In the data rows, 500 means zero.
Some points, each followed by its number:
np.array([564, 584, 447, 751, 102, 618, 480, 674, 509, 000, 400, 561, 666, 547, 239, 510, 574, 722, 652, 232, 234, 580, 108, 386]) 0
np.array([629, 568, 388, 583, 778, 393, 511, 537, 484, 539, 470, 541, 467, 484, 462, 408, 566, 479, 621, 497, 476, 629, 524, 479]) 1
np.array([446, 439, 450, 731, 639, 800, 601, 321, 482, 364, 505, 721, 467, 651, 235, 448, 568, 563, 701, 930, 857, 479, 171, 155]) 2
np.array([613, 612, 546, 568, 404, 494, 608, 407, 613, 452, 567, 455, 405, 395, 493, 559, 539, 347, 548, 621, 687, 368, 559, 630]) 3
np.array([829, 372, 518, 371, 263, 432, 910, 532, 640, 462, 615, 177, 604, 434, 273, 538, 362, 438, 555, 266, 621, 617, 694, 428]) 4
np.array([421, 321, 527, 673, 331, 514, 281, 496, 595, 493, 254, 291, 572, 675, 556, 679, 656, 285, 426, 548, 592, 596, 358, 125]) 5
np.array([624, 434, 493, 532, 783, 349, 459, 436, 497, 337, 435, 388, 649, 521, 567, 331, 507, 479, 671, 526, 551, 469, 335, 369]) 6
np.array([442, 401, 473, 505, 505, 551, 514, 474, 470, 520, 582, 500, 499, 502, 526, 451, 472, 547, 514, 487, 561, 488, 553, 470]) 7
np.array([537, 480, 522, 549, 507, 462, 507, 513, 533, 559, 517, 463, 469, 575, 509, 584, 342, 620, 407, 508, 562, 625, 471, 488]) 8
np.array([650, 699, 526, 564, 405, 585, 403, 484, 642, 598, 396, 504, 398, 521, 397, 454, 447, 619, 554, 395, 435, 573, 463, 369]) 9
np.array([706, 494, 552, 491, 679, 715, 524, 647, 483, 516, 416, 474, 556, 507, 503, 635, 538, 448, 407, 357, 363, 603, 541, 392]) 10
np.array([322, 352, 511, 302, 552, 387, 347, 438, 311, 508, 469, 636, 683, 742, 501, 452, 562, 372, 394, 491, 530, 380, 338, 632]) 11
np.array([584, 472, 418, 634, 682, 641, 550, 287, 575, 563, 692, 409, 538, 444, 539, 470, 428, 405, 504, 487, 579, 422, 624, 454]) 12
np.array([518, 523, 552, 561, 337, 601, 491, 515, 763, 637, 438, 643, 331, 519, 696, 505, 586, 507, 518, 628, 646, 804, 453, 265]) 13
np.array([669, 514, 566, 478, 652, 682, 531, 642, 493, 515, 425, 489, 519, 527, 547, 618, 551, 460, 400, 392, 414, 594, 528, 418]) 14
np.array([613, 524, 726, 464, 148, 219, 583, 463, 542, 417, 491, 501, 468, 316, 629, 533, 619, 270, 499, 431, 469, 790, 649, 552]) 15
np.array([463, 534, 523, 439, 486, 434, 408, 629, 504, 420, 385, 597, 494, 558, 521, 527, 595, 502, 476, 539, 537, 432, 397, 623]) 16
np.array([673, 497, 402, 499, 687, 333, 758, 208, 786, 686, 694, 364, 609, 620, 449, 562, 098, 117, 354, 452, 634, 337, 491, 660]) 17
np.array([530, 615, 648, 452, 532, 598, 615, 727, 393, 321, 379, 619, 425, 541, 454, 515, 576, 512, 483, 409, 476, 443, 429, 622]) 18
np.array([247, 300, 453, 581, 401, 372, 340, 413, 692, 581, 420, 463, 475, 407, 401, 363, 406, 208, 401, 440, 357, 636, 635, 310]) 19
np.array([699, 649, 246, 375, 782, 878, 730, 397, 165, 682, 820, 652, 675, 608, 537, 546, 634, 715, 628, 497, 382, 250, 667, 599]) 20
np.array([400, 366, 506, 337, 556, 422, 329, 427, 331, 529, 458, 596, 678, 718, 490, 471, 573, 404, 394, 524, 550, 368, 335, 631]) 21
np.array([685, 468, 448, 624, 672, 653, 486, 285, 596, 591, 677, 431, 574, 424, 546, 509, 433, 432, 514, 509, 596, 430, 618, 496]) 22
np.array([517, 552, 203, 486, 708, 302, 691, 616, 594, 445, 406, 443, 543, 452, 346, 412, 514, 390, 614, 518, 505, 476, 451, 600]) 23
np.array([600, 568, 396, 440, 608, 643, 594, 490, 385, 543, 631, 576, 561, 570, 523, 511, 539, 596, 551, 489, 456, 405, 539, 542]) 24
np.array([314, 509, 473, 431, 634, 624, 692, 363, 511, 685, 544, 597, 363, 379, 441, 538, 241, 613, 291, 652, 502, 587, 467, 625]) 25
np.array([384, 386, 818, 000, 000, 721, 939, 692, 262, 119, 711, 716, 525, 235, 388, 552, 246, 999, 367, 498, 333, 546, 414, 635]) 26
np.array([479, 461, 521, 444, 259, 408, 562, 558, 617, 595, 467, 493, 373, 581, 385, 503, 531, 493, 490, 485, 630, 506, 618, 461]) 27
np.array([540, 465, 546, 571, 509, 445, 481, 502, 566, 567, 514, 424, 495, 575, 488, 603, 308, 602, 395, 497, 564, 664, 457, 495]) 28
np.array([612, 428, 611, 576, 647, 459, 560, 545, 846, 507, 319, 429, 523, 545, 545, 747, 228, 245, 172, 628, 740, 716, 313, 529]) 29
np.array([555, 503, 601, 504, 327, 374, 530, 490, 537, 463, 499, 485, 467, 402, 573, 508, 544, 424, 501, 477, 472, 656, 556, 525]) 30
np.array([448, 537, 478, 433, 350, 436, 626, 475, 519, 531, 459, 463, 468, 507, 447, 564, 484, 459, 457, 547, 470, 510, 509, 521]) 31
np.array([393, 426, 662, 478, 745, 354, 406, 568, 561, 118, 199, 330, 555, 464, 759, 441, 490, 346, 544, 681, 619, 524, 182, 412]) 32
np.array([573, 562, 548, 559, 463, 537, 556, 532, 594, 446, 483, 457, 439, 404, 446, 513, 482, 485, 518, 464, 547, 467, 550, 512]) 33
np.array([490, 392, 523, 617, 450, 416, 498, 442, 470, 289, 569, 464, 572, 375, 549, 611, 434, 537, 419, 473, 402, 657, 538, 484]) 34
np.array([196, 527, 490, 496, 566, 628, 394, 398, 327, 769, 546, 719, 276, 297, 619, 642, 742, 279, 248, 586, 182, 520, 854, 589]) 35
np.array([653, 483, 685, 514, 647, 504, 433, 608, 379, 488, 413, 419, 622, 577, 478, 605, 493, 348, 429, 471, 460, 492, 379, 528]) 36
np.array([525, 448, 481, 529, 397, 413, 479, 567, 433, 613, 605, 351, 362, 447, 757, 602, 476, 800, 441, 470, 593, 748, 672, 592]) 37
np.array([629, 605, 656, 413, 521, 720, 472, 501, 409, 569, 401, 528, 523, 544, 496, 568, 618, 353, 416, 443, 436, 382, 528, 548]) 38
np.array([312, 347, 498, 452, 369, 362, 434, 426, 578, 560, 475, 667, 424, 372, 187, 242, 410, 378, 461, 382, 334, 590, 698, 423]) 39
np.array([751, 523, 703, 479, 654, 669, 446, 330, 341, 459, 504, 286, 664, 584, 546, 569, 510, 375, 480, 399, 533, 406, 438, 438]) 40
np.array([409, 999, 646, 801, 000, 732, 253, 435, 775, 349, 397, 711, 360, 479, 887, 999, 793, 921, 438, 999, 012, 317, 219, 178]) 41
np.array([535, 616, 391, 260, 487, 489, 781, 619, 467, 516, 380, 461, 546, 581, 585, 614, 551, 516, 483, 708, 506, 599, 282, 593]) 42
np.array([414, 475, 421, 586, 377, 385, 410, 501, 615, 492, 466, 448, 436, 384, 551, 453, 537, 479, 550, 506, 481, 519, 592, 481]) 43
np.array([476, 344, 445, 541, 501, 445, 572, 352, 425, 338, 637, 341, 671, 418, 627, 540, 419, 506, 490, 493, 454, 553, 533, 485]) 44
np.array([217, 666, 768, 733, 577, 578, 296, 548, 466, 197, 320, 595, 254, 222, 221, 329, 217, 311, 335, 400, 279, 230, 437, 706]) 45
np.array([440, 424, 927, 169, 181, 560, 483, 594, 577, 701, 315, 098, 578, 658, 539, 812, 328, 391, 165, 491, 279, 463, 518, 237]) 46
np.array([564, 622, 538, 437, 387, 595, 521, 482, 568, 576, 485, 531, 466, 488, 522, 508, 464, 569, 457, 457, 513, 529, 510, 547]) 47
np.array([779, 679, 586, 529, 186, 605, 363, 290, 433, 640, 621, 403, 413, 357, 608, 425, 742, 531, 611, 339, 781, 333, 793, 771]) 48
np.array([563, 644, 534, 351, 483, 654, 586, 455, 508, 581, 366, 527, 512, 510, 515, 509, 580, 356, 446, 520, 501, 439, 392, 529]) 49
np.array([315, 694, 360, 396, 484, 647, 476, 589, 522, 704, 401, 675, 277, 337, 554, 458, 468, 749, 417, 496, 324, 638, 578, 646]) 50
np.array([743, 465, 395, 672, 907, 637, 583, 705, 436, 417, 614, 646, 669, 820, 508, 706, 411, 548, 435, 310, 424, 483, 362, 469]) 51
np.array([489, 481, 489, 681, 496, 411, 454, 434, 561, 461, 536, 366, 459, 539, 486, 658, 303, 586, 422, 563, 666, 435, 447, 619]) 52
np.array([555, 533, 430, 446, 505, 393, 525, 530, 481, 491, 480, 526, 557, 549, 629, 544, 629, 497, 555, 577, 485, 569, 446, 495]) 53
np.array([542, 676, 730, 297, 467, 823, 468, 382, 410, 658, 418, 706, 362, 413, 000, 082, 289, 550, 454, 164, 444, 394, 481, 620]) 54
np.array([662, 344, 524, 755, 704, 327, 451, 506, 845, 510, 666, 815, 368, 345, 240, 192, 158, 619, 602, 448, 498, 902, 532, 313]) 55
np.array([491, 423, 673, 729, 441, 258, 457, 321, 277, 366, 754, 427, 302, 486, 355, 549, 526, 548, 580, 553, 650, 366, 763, 529]) 56
np.array([619, 442, 419, 407, 636, 343, 501, 672, 476, 390, 454, 512, 649, 475, 629, 435, 707, 466, 600, 451, 487, 591, 484, 498]) 57
np.array([605, 440, 565, 525, 347, 475, 376, 483, 465, 529, 498, 404, 559, 589, 508, 644, 566, 515, 418, 408, 484, 555, 565, 474]) 58
Which three points above are nearest to each new point by angle? Their numbers follow each, nearest first.
np.array([477, 493, 616, 443, 477, 532, 559, 497, 446, 455, 517, 464, 479, 520, 441, 500, 403, 538, 482, 516, 529, 425, 487, 493]) 26 54 46
np.array([577, 542, 431, 551, 687, 427, 503, 521, 490, 525, 470, 524, 488, 486, 482, 431, 549, 494, 586, 495, 489, 577, 511, 488]) 1 23 6
np.array([452, 497, 828, 276, 248, 608, 516, 541, 545, 593, 306, 219, 554, 648, 491, 751, 346, 387, 277, 441, 256, 470, 459, 256]) 46 58 5
np.array([536, 330, 624, 935, 307, 310, 396, 431, 583, 387, 715, 383, 468, 329, 736, 700, 312, 576, 516, 372, 264, 639, 727, 358]) 34 44 43
np.array([335, 557, 472, 514, 529, 573, 437, 425, 396, 656, 476, 641, 354, 385, 569, 602, 669, 362, 349, 574, 325, 513, 717, 558]) 35 50 38
np.array([609, 564, 376, 582, 765, 382, 495, 557, 490, 540, 464, 545, 462, 480, 480, 420, 583, 468, 620, 501, 478, 646, 525, 487]) 1 23 57
np.array([566, 683, 555, 422, 290, 639, 503, 481, 618, 613, 462, 561, 405, 481, 501, 494, 430, 606, 442, 415, 503, 526, 495, 565]) 47 9 50
np.array([273, 363, 296, 703, 209, 226, 295, 502, 818, 461, 482, 391, 458, 264, 603, 395, 572, 471, 607, 466, 461, 518, 687, 459]) 43 19 39
np.array([512, 536, 266, 480, 668, 331, 668, 609, 575, 438, 430, 443, 528, 461, 378, 416, 495, 384, 591, 528, 505, 476, 481, 613]) 23 1 57
np.array([737, 861, 527, 645, 339, 623, 363, 490, 722, 733, 349, 523, 292, 486, 311, 409, 391, 709, 685, 379, 390, 650, 386, 280]) 9 47 13
np.array([427, 533, 450, 447, 570, 549, 593, 460, 497, 569, 493, 586, 436, 451, 481, 485, 331, 549, 402, 586, 465, 574, 506, 602]) 25 50 8
np.array([754, 710, 624, 395, 466, 665, 814, 839, 470, 363, 429, 571, 384, 535, 247, 540, 525, 808, 610, 429, 442, 495, 436, 479]) 18 26 0
np.array([463, 448, 559, 449, 443, 491, 446, 494, 381, 612, 544, 554, 471, 477, 581, 579, 587, 471, 384, 500, 509, 555, 660, 626]) 35 37 58
np.array([483, 547, 505, 612, 559, 383, 328, 567, 426, 385, 452, 511, 497, 533, 684, 582, 667, 543, 557, 603, 549, 370, 468, 603]) 16 53 32
np.array([517, 539, 559, 442, 483, 594, 506, 477, 508, 536, 478, 564, 450, 478, 329, 365, 418, 504, 462, 414, 475, 462, 517, 524]) 54 39 45
np.array([479, 482, 560, 411, 238, 404, 552, 575, 648, 629, 454, 467, 396, 563, 414, 504, 527, 520, 506, 490, 645, 484, 624, 486]) 27 31 4
np.array([456, 560, 514, 454, 459, 411, 385, 652, 509, 391, 337, 630, 495, 570, 522, 518, 624, 493, 445, 539, 544, 404, 370, 657]) 16 18 21
np.array([443, 514, 445, 530, 490, 572, 461, 506, 472, 514, 490, 554, 507, 537, 486, 488, 578, 528, 516, 544, 533, 473, 456, 469]) 2 41 16
np.array([365, 509, 381, 419, 549, 550, 760, 521, 473, 504, 571, 397, 408, 374, 481, 436, 300, 638, 479, 539, 520, 524, 577, 642]) 25 26 50
np.array([357, 607, 658, 646, 469, 501, 325, 177, 332, 615, 530, 413, 303, 426, 588, 479, 408, 542, 524, 646, 488, 513, 565, 346]) 56 35 41
np.array([387, 348, 472, 524, 506, 581, 532, 446, 452, 505, 664, 508, 516, 513, 538, 415, 439, 564, 527, 464, 604, 484, 596, 470]) 7 12 44
np.array([474, 526, 717, 435, 441, 552, 541, 526, 471, 466, 457, 403, 436, 439, 559, 597, 485, 498, 438, 539, 474, 469, 545, 457]) 46 26 38
np.array([559, 577, 589, 460, 506, 638, 446, 507, 445, 538, 436, 508, 522, 517, 487, 572, 572, 411, 433, 444, 455, 416, 521, 542]) 38 49 40
np.array([424, 434, 443, 687, 625, 713, 517, 393, 406, 445, 509, 603, 429, 648, 307, 458, 543, 599, 631, 773, 778, 447, 243, 249]) 2 7 6
np.array([311, 317, 493, 606, 421, 372, 343, 381, 737, 597, 402, 471, 487, 358, 424, 345, 419, 179, 426, 438, 376, 614, 586, 293]) 19 39 43
np.array([612, 277, 485, 760, 675, 303, 368, 606, 867, 533, 631, 866, 391, 365, 246, 218, 182, 643, 583, 409, 540, 942, 561, 311]) 55 39 1
np.array([405, 495, 763, 522, 878, 371, 351, 612, 489, 116, 161, 339, 576, 440, 767, 392, 546, 437, 534, 720, 618, 532, 106, 405]) 32 6 36
np.array([698, 705, 088, 239, 489, 000, 696, 692, 437, 542, 416, 653, 825, 674, 999, 654, 999, 469, 805, 790, 431, 858, 200, 488]) 53 57 42
